What is the hidden score of each row? Scores go from 0 to 15, and 7 is about the middle.
c(-0.59, 0.67, -0.69, 1.91, -0.61, -0.05, 2.08, -0.14): 13
c(-1.32, 0.03, -1.77, 0.66, -0.69, 2.04, -0.37, 1.98): 12
c(1.23, 0.00, 1.14, 0.00, -0.92, 0.40, 0.33, 0.33): 2
c(1.21, 0.16, 0.49, -2.96, 0.18, 1.15, -1.67, 1.23): 0
c(-0.04, -1.40, 0.00, 0.45, 0.56, -0.21, -0.26, -0.08): 9
c(-0.22, 0.65, -1.11, 0.08, -0.22, 1.21, 0.44, 1.45): 8
c(0.78, -0.33, 0.96, 0.00, -0.22, -0.20, -0.01, -0.24): 3
c(-0.37, 0.16, 0.18, 0.47, 0.31, -1.50, 0.44, -1.71): 8
c(-0.83, 0.14, -0.55, -0.19, 1.47, -1.86, -0.37, -1.91): 9
c(0.19, -0.70, 0.23, -0.22, 1.36, -1.28, -0.07, -1.14): 7
c(-1.23, 0.88, -1.69, 0.29, -0.28, 0.63, -0.14, 0.50): 11
c(1.04, -0.45, 0.29, -2.16, 1.27, -0.23, -1.64, -0.23): 0
c(-0.05, 0.54, 0.56, -0.62, 0.40, -2.32, -0.33, -2.26): 3
c(-2.04, 0.76, -1.69, 0.41, 0.48, -0.76, -0.27, -0.93): 13
c(-1.14, -0.33, -1.41, -0.38, 1.55, -0.28, -0.62, -0.08): 11
c(0.64, 1.08, 0.27, 0.40, -0.73, -0.12, 1.65, -0.18): 5
c(-0.02, -2.28, 0.48, 0.31, 0.91, 0.10, -0.59, 0.12): 9
c(-0.34, -1.08, -0.28, -0.66, 1.90, -0.70, -1.11, -0.58): 8
c(-0.15, 0.53, 0.06, 0.17, 0.37, -1.04, 0.62, -0.98): 7
c(-2.18, -1.21, -1.26, 0.25, 1.39, -1.00, -1.43, -0.84): 14
c(-0.16, 0.10, -1.28, 0.77, -0.01, 1.06, 0.73, 1.24): 11
c(-0.05, 0.21, 0.27, 0.99, -1.47, 1.25, 1.11, 1.37): 7
c(-0.13, -0.76, -0.28, -1.39, 1.44, -0.78, -1.79, -0.73): 5
c(0.77, 1.16, 1.13, 1.08, -3.42, 1.02, 1.97, 0.99): 2
c(-0.40, 2.07, -0.14, -0.11, -1.24, 0.52, 0.81, 0.34): 4
c(-1.04, 0.36, 0.02, 0.31, -0.95, 0.32, -0.26, 0.23): 7
c(-1.12, -0.45, -1.73, -1.22, 2.13, -0.46, -2.37, -0.63): 9
c(-0.45, -1.10, 0.30, 2.02, -0.23, -0.72, 0.94, -0.55): 12
c(0.05, -1.44, 0.33, 1.48, -0.07, -0.23, 0.50, -0.03): 11
c(0.18, -1.48, -0.05, -0.02, 1.08, 0.15, -0.29, 0.38): 9
c(1.24, -0.25, 1.35, -0.52, -0.52, 0.78, 0.35, 0.95): 1
c(0.13, 0.56, -0.01, 0.02, 0.35, -1.35, 0.00, -1.84): 6
c(-0.39, 0.41, -0.25, -0.40, -1.16, 1.95, -0.59, 1.98): 5
c(1.61, -0.33, 1.03, -1.35, 0.50, 0.22, -0.48, 0.40): 0
c(0.43, -0.48, 0.90, -0.19, -0.30, 0.09, -0.44, 0.09): 3
c(-0.12, -0.38, 0.89, 0.90, -1.04, -0.26, 0.31, 0.01): 6
c(1.38, 0.49, 0.91, -2.03, 0.71, -0.73, -0.72, -0.53): 0
c(-0.38, 0.31, -1.30, 0.16, 0.95, -0.73, -0.17, -0.88): 10
c(0.77, -1.02, 1.02, 1.00, -0.98, 1.40, 0.92, 1.56): 6
c(-0.63, -0.84, -0.75, 0.63, 1.35, -1.06, 0.14, -0.84): 12
c(0.55, -0.92, 0.04, 0.46, -0.34, 2.06, 0.11, 2.13): 7
c(2.40, -0.37, 1.48, -0.95, -0.47, 0.84, -0.21, 1.01): 0
c(-0.81, -1.15, -0.55, -0.15, 1.83, -0.62, -0.81, -0.63): 11
c(3.01, 0.20, 2.11, -0.53, -1.29, 1.13, 0.54, 0.85): 0
c(-1.50, -2.00, -0.36, 1.55, 0.69, -0.63, -0.20, -0.37): 15
c(-1.04, -0.61, -1.04, -0.50, 2.19, -0.95, -1.18, -0.81): 11
c(0.83, 0.46, 0.20, -0.01, -0.08, -0.21, 1.03, -0.03): 5
c(-0.92, 0.03, -1.19, 0.66, -0.42, 1.64, 0.08, 1.68): 11
c(-1.10, -1.48, -0.19, -0.17, 1.33, -0.82, -1.55, -0.47): 10
c(-0.68, 1.03, -0.10, 0.78, -1.76, 1.14, 1.16, 1.34): 7
c(0.05, 0.88, -0.30, -1.30, 0.34, -0.21, -1.23, -0.48): 2
c(0.57, -0.08, 0.91, 0.45, -0.76, -0.48, 0.65, -0.26): 4
c(-1.09, -1.12, 0.05, 0.95, 0.14, 0.01, 0.22, 0.21): 12
c(1.55, -0.35, 1.70, 0.05, -0.10, -0.37, 0.50, -0.29): 1
c(0.71, 1.05, 1.41, 1.00, -2.51, 0.47, 1.99, 0.43): 3
c(-2.20, -1.31, -1.34, 0.99, 0.80, -0.39, -0.77, -0.17): 15
c(0.68, -0.94, 0.48, -0.65, 1.01, -0.86, -0.50, -0.77): 4
c(1.65, 1.66, 0.75, -0.46, -1.05, 0.27, 1.23, 0.33): 0
c(0.55, 0.58, 0.10, 0.00, -0.39, 0.33, 0.86, 0.49): 5
c(-0.44, -1.02, -0.27, -0.33, 1.68, -1.08, -0.79, -0.87): 9
c(-1.28, -0.20, 0.18, 0.48, -0.11, -0.98, -0.18, -0.92): 9
c(0.25, 0.16, 0.29, 0.18, -0.16, -0.07, -0.07, -0.39): 5
c(-1.71, -0.28, -0.81, 2.10, -0.31, -0.24, 1.03, -0.13): 15
c(-0.36, 1.85, -0.60, 0.81, -0.48, -0.64, 1.73, -0.80): 8
c(-1.33, 0.79, -0.99, -0.10, 0.44, -0.98, -0.03, -0.90): 9
c(1.17, 1.89, 0.37, -1.98, -0.31, -0.01, -0.25, 0.13): 0
c(-2.33, -0.89, -1.16, 1.89, -0.29, 0.33, 0.20, 0.43): 15
c(-0.38, 1.94, -0.55, -0.59, -0.69, 0.54, 0.51, 0.68): 4
c(0.26, 0.30, 0.70, 0.15, -2.05, 1.65, 0.05, 1.43): 3
c(0.61, 0.77, 0.51, 1.43, -0.69, -0.70, 2.23, -0.92): 7
c(0.50, -0.11, 0.67, -0.20, 0.02, -0.43, -0.18, -0.51): 4
c(-0.96, -0.05, -0.35, -0.86, 0.86, -0.38, -0.90, -0.21): 7
c(0.54, 0.58, -0.21, -2.66, 0.36, 0.99, -1.61, 0.90): 0
c(1.47, 0.15, 1.42, 0.63, -1.86, 1.15, 1.27, 1.04): 2
c(-0.40, 0.41, -0.59, 0.28, 0.84, -1.10, 0.73, -1.18): 9
c(1.02, -0.40, 1.08, 1.00, -0.19, -0.68, 1.48, -0.42): 6
c(-1.43, 0.58, -1.83, 1.10, -0.12, 0.64, 0.89, 0.57): 14
c(0.70, 1.15, 0.04, -1.52, 0.51, -0.26, -0.07, -0.34): 1
c(0.16, 1.29, 0.56, -0.34, -0.07, -2.05, 0.52, -2.19): 3
c(0.59, -1.34, 0.06, -0.43, 0.58, 0.90, -0.71, 0.92): 6
c(0.64, 0.46, 0.17, -0.47, 0.59, -0.92, 0.52, -0.70): 4
c(-1.36, 0.06, -1.13, 0.07, 0.03, 0.13, -0.51, 0.22): 10
c(-0.48, -1.12, 0.03, 0.65, 0.88, -1.55, 0.10, -1.21): 10
c(-0.22, -0.90, 0.04, -0.24, 1.04, -0.09, -0.33, 0.03): 8
c(-0.56, -0.31, -0.23, 1.76, -0.77, 0.11, 0.86, -0.16): 11
c(-0.22, -0.96, -0.04, 0.51, 0.99, -1.17, 0.06, -1.01): 10
c(-1.17, -0.89, -0.22, 0.19, 0.50, 0.17, -0.47, 0.34): 10
c(-2.14, 0.16, -3.25, 0.15, 1.10, 0.32, -0.82, 0.25): 15
c(1.54, 0.29, 1.18, 0.03, -0.28, 0.00, 1.06, -0.21): 2
c(-1.69, -0.16, -0.57, 0.56, -0.51, 0.42, -0.67, 0.41): 10
c(1.59, -1.15, 1.52, 0.04, -1.00, 1.41, -0.13, 1.50): 1
c(-1.44, 0.17, -1.05, 1.05, 0.77, -1.66, 0.34, -1.88): 13
c(0.58, -1.42, 0.08, -0.02, 0.68, 0.34, -0.46, 0.52): 7
c(0.94, -0.67, 0.90, 1.56, -1.41, 0.75, 1.10, 0.65): 7
c(0.74, -0.21, 0.66, 0.62, -0.71, -0.22, 0.74, -0.02): 5
c(0.44, 0.73, -0.40, -0.17, -0.96, 1.52, 0.01, 1.22): 4
c(-0.65, -1.70, -0.46, -0.05, 2.01, -0.93, -0.95, -0.64): 11
c(1.80, 0.23, 1.07, -1.95, 0.60, -0.62, -0.62, -0.64): 0
c(-0.78, 0.01, -0.01, 0.99, 0.35, -1.58, 0.53, -1.64): 10
c(0.25, 0.45, 0.63, -0.73, 0.27, -0.78, 0.03, -0.45): 3
c(-1.66, 0.51, -1.24, 0.98, -0.65, 0.19, -0.05, -0.16): 12
c(-0.94, 0.20, -1.61, -1.46, 1.02, 0.66, -2.26, 0.60): 7
c(-0.12, 0.90, -0.53, -0.36, 0.77, -0.71, 0.38, -0.78): 7
c(0.18, 0.99, 0.08, -2.01, 0.06, 0.25, -1.07, 0.37): 0
c(1.20, -0.54, 1.31, 0.44, -1.71, 1.98, 0.36, 2.04): 2
c(0.17, 0.03, -0.84, -0.86, 0.87, -0.35, -1.19, -0.21): 6
c(0.12, 1.17, -0.90, -2.15, 0.14, 1.42, -1.49, 1.24): 1
c(-0.67, -0.21, -0.07, 0.87, -0.11, -1.18, 0.17, -1.17): 9
c(-0.06, 0.45, 0.60, -0.21, -0.05, -0.69, 0.27, -0.70): 4
c(-0.11, -0.96, -0.20, 0.07, 1.79, -1.39, -0.31, -1.35): 9
c(1.03, 0.35, 0.82, 0.12, -1.23, 0.83, 0.97, 1.05): 3
c(-0.55, -0.60, -0.51, 2.04, -0.22, 0.25, 1.05, 0.18): 14
c(0.84, 0.32, 0.16, -2.57, 1.15, -0.74, -1.56, -0.82): 0
c(0.85, 0.24, 0.44, -0.94, 1.03, -1.60, -0.18, -1.74): 2
c(0.55, 0.33, 0.62, -0.85, -0.40, 0.83, -0.49, 0.67): 1
c(0.35, -0.77, 0.27, 1.18, -0.58, 0.25, 0.35, 0.37): 8
c(0.41, 0.57, -0.68, -0.35, 0.95, -0.77, 0.04, -0.96): 6
c(0.83, 0.33, 0.12, -3.33, 0.80, 0.32, -1.74, 0.32): 0
c(0.07, -1.50, -0.09, 0.73, 0.36, 1.00, 0.15, 1.37): 10
c(0.25, -2.65, 0.66, 0.28, 0.31, 0.84, -0.94, 0.99): 8
c(0.22, 1.97, 0.08, 0.65, -1.75, 0.53, 1.65, 0.48): 4
c(-0.23, 0.99, 0.41, 1.64, -1.71, 0.12, 2.63, 0.19): 9
c(-1.47, 0.04, -1.68, -0.78, 1.93, -0.84, -1.30, -0.90): 11
c(-1.21, -1.04, -0.23, -0.04, 1.44, -1.58, -0.98, -1.13): 10
c(-1.18, -0.70, -1.22, -1.19, 1.88, -0.11, -2.15, 0.09): 9
c(-0.47, -0.27, 0.51, 0.82, 0.29, -1.64, 0.69, -1.69): 9
c(0.49, -0.18, 0.75, 0.10, -0.65, 0.45, -0.13, 0.26): 4
c(-1.31, -0.30, -1.41, -0.02, 0.32, 0.55, -1.38, 0.50): 10
c(-0.22, 0.76, -1.01, -0.36, 0.92, -1.13, -0.03, -1.08): 8
c(2.27, 0.13, 1.86, 0.26, -1.32, 0.37, 1.26, 0.41): 0
c(-0.17, -1.08, 0.21, -0.04, 0.77, 0.07, -0.26, 0.25): 8
c(0.36, 1.68, -0.06, -0.07, -0.33, -0.41, 1.35, -0.66): 4
c(0.16, -1.67, 0.18, 0.26, 1.25, -0.87, -0.26, -0.67): 9
c(-0.31, -1.87, -0.28, -0.77, 2.14, -0.57, -2.25, -0.52): 8
c(-0.19, -1.18, -0.52, 1.36, 0.59, -0.37, 0.04, -0.56): 12
c(0.79, 0.51, 0.39, -2.99, 0.28, 0.23, -1.97, 0.07): 0
c(-0.23, 2.00, -1.39, -0.61, -0.63, 1.61, 0.05, 1.36): 5
c(-0.22, -0.13, 0.63, 0.52, -0.40, -0.07, 0.28, -0.08): 6
c(1.29, 0.33, 1.16, -1.48, 0.57, -1.32, -0.42, -1.26): 0
c(1.37, -0.36, 0.39, -0.27, -0.04, 1.27, 0.37, 1.17): 3
c(-1.33, 0.25, -0.63, 0.99, 0.24, -0.55, 0.75, -0.54): 12
c(0.60, -1.77, 0.90, 1.04, -0.71, 1.16, 0.25, 1.08): 7
c(0.52, 1.71, 0.70, 1.08, -2.68, 0.76, 2.42, 0.47): 4
c(-0.83, -1.04, -0.44, 0.03, 0.88, -0.26, -0.84, -0.26): 10
